-152.67   -67.55   120.39   102.63 >> 102.63
-131.3    28.5   -15.1   -92.3   185.1 >> 185.1
  0.44   -2.74   10.09  -12.04    1.64 >> 1.64
  2.29   -9.21   -6.93   18.97  -11.97    0.42 >> 0.42
 186.25    55.86   -16.35    17.05  -158.51   136.90   -63.08 >> -63.08
 0.028  -0.046   0.107   0.066  -0.012  -0.144 >> -0.144
 0.05   0.09  -0.13  -0.02 >> -0.02
-0.056   0.101  -0.091   0.145 >> 0.145
-0.017  -0.172   0.159   0.031  -0.123 >> -0.123
 -66.24   -20.89   -99.95    11.29  -106.69   -75.62   103.26 >> 103.26
---
[-138.61  107.32  151.41   82.30   87.60   67.34 -121.89] value 107.32
[  3.878  13.709 -17.272 -11.596 -15.360  -8.778] value 13.709
[-12.661  12.475  -6.427  -4.208   3.383] value 12.475
[ 135.11    2.94  -23.51 -132.33    6.82 -129.45] value 2.94
[-11.915  -3.984  14.278 -17.643] value -3.984
[ 0.17 -0.18 -0.03  0.16 -0.10  0.11] value -0.18
[   3.67   75.54  168.96  192.51 -111.31   57.58] value 75.54
[-19.76  -2.80  -9.01  16.53  -8.82  11.62  13.33] value -2.80
[ 12.51   5.36  -1.58   0.88 -10.82] value 5.36
---
(59, 6, 23, 79) Out: 79, 59
((-47, 567, -664, 203), (829, 330, 212, -197), (320, -328, 51, 343)) Out: 829, 567
(961, -543, -563, -412, -363) Out: 961, -363
(412, 182, 592, 844, 127, 301, 744) Out: 844, 744
(43, 39, 27, 45, 87, 3) Out: 87, 45
(5920, 5569, 7894, 2663, 6190) Out: 7894, 6190
---
|  18 |   4 | -35 |  11 |  13 |  -8 | -32 | ans = -32
|  -4 | -37 | -28 |  -8 | -13 |  33 | ans = 33
|   2 |   0 | -29 |   0 |   0 |  -3 | ans = -3
|  20 |   6 | -31 |  -6 | ans = -6
|   9 |   2 |   7 |  -1 | -31 | -26 | ans = -26
| -14 | -30 |  -6 | -11 | -36 |  -7 | -14 | ans = -14
---
[-0.06  0.15  0.00  0.04 -0.13] ==> -0.06
[ 148.075 -136.441  -51.210  189.409   -7.178 -145.238  -57.725] ==> 148.075
[ 12.585  17.689  11.165  19.941 -15.394   1.179  13.054] ==> 12.585
[ 118.4 -115.6   85.6  149.4   54.2] ==> 118.4
[-0.07 -0.01 -0.03 -0.11  0.00  0.13] ==> -0.07
[ 1.4  1.7 -0.2 -1.9  0.3  0.3] ==> 1.4
[ -37.175  177.588  174.102 -108.477] ==> -37.175
[   9.420  124.832 -112.030   97.428] ==> 9.420
---
12.35,3.71,5.23,-10.16,14.18 -> 5.23

-11.89,13.01,-2.52,10.78,-1.24,5.76 -> -1.24

-0.1,-1.0,-0.4,-0.5,1.1 -> -0.4

-1.3,0.9,1.1,-0.5 -> 0.9

-1.0,-0.1,1.9,-0.7,-0.8,-0.4 -> -0.7

-0.113,-0.037,-0.097,-0.131,-0.021,-0.082,0.002
-0.110,0.055,0.108,-0.011,-0.016,0.142,-0.161
-> -0.113

1.9,0.5,0.7,0.0,0.8,1.1,-1.2 -> 0.5
---
[0.069, 0.151, 0.140, -0.092, -0.016, -0.104] value 0.151
[-107.55, 112.06, 69.53, 32.78, 173.37, 36.58] value 112.06
[1.838, -1.547, 1.178, 1.046, 0.281, 0.134] value -1.547
[-3.159, 15.228, 9.260, -11.218, 15.752, 12.308] value 15.228
[1.83, 0.53, 0.03, 0.18, 0.12, -1.21] value 0.53
[1.8, 1.8, -1.8, 1.0, -0.4, -0.4] value 1.8
[-0.13, -0.04, 0.18, 0.04, 0.16, -0.11] value -0.04
[-0.04, -0.03, -0.02, -0.19, 0.10, -0.02] value -0.03
---
[201 943 700 102]: 102, 201

[ 802 -927  -39 -642 -768]: -768, 802

[[  3   4   0 -25  -5 -13  19]
 [-35 -13  40  25  -2  32  -9]]: 19, -35

[-229 -267  833 -129 -596]: -596, -229

[[ 96 124 226 103 226 187 141]
 [ 86  62  82  57 145 225 156]
 [193 153 178 162 225 104  78]]: 141, 193

[ 50  28  42 -48]: -48, 50

[8 4 6 4 1 8 7]: 7, 8
---
|   1 | -32 | -19 |   0 | -> -32

|   7 |  15 |  -3 |  -5 |   0 |  -1 |
|   2 |   6 | -10 |   7 |  -1 | -10 |
|  17 |   1 | -31 |   3 | -18 |  -5 |
-> 15

|   1 |  32 | -36 |  27 | -> 32

|   3 | -30 | -28 |  -1 | -> -30

| -23 |  26 | -19 | -15 | -39 | -> 26

|  17 |  12 |  18 | -30 |
|  -1 | -14 | -16 | -26 |
-> 12

|  22 |   9 | -35 | -31 |   4 | -> 9

|   2 | -39 |   6 |   6 |  23 |  10 |  10 |
|  -2 |   5 |  -8 |  28 |   4 | -19 |  -3 |
-> -39

|  -6 | -23 |   8 |  25 |  -2 | -38 |  13 | -> -23

|  13 | -39 | -25 | -22 |   2 |  -7 |  -7 |
|   0 |  -7 |   5 |  -8 |   4 |  13 |   2 |
-> -39
---
Q: [31 21 15 10 17 37]
A: 21

Q: [-10 -41 -22  30]
A: -22

Q: [ 13 -36  -8  31  11]
A: 11

Q:
[[ 39 -11 -19 -10   3]
 [ 27  -8 -27  -1   3]
 [ 16  -3   4  -3 -25]]
A: 16

Q: [ 12 -32  41 -35]
A: -32

Q:
[[-28 -33 -30 -12  19  16]
 [-28  -2  28 -26  32 -24]]
A: 19

Q:
[[-17  30 -24   3 -13 -30]
 [-13 -11  25   5 -27 -21]
 [ -4  34  19  -6 -37 -18]]
A: 25
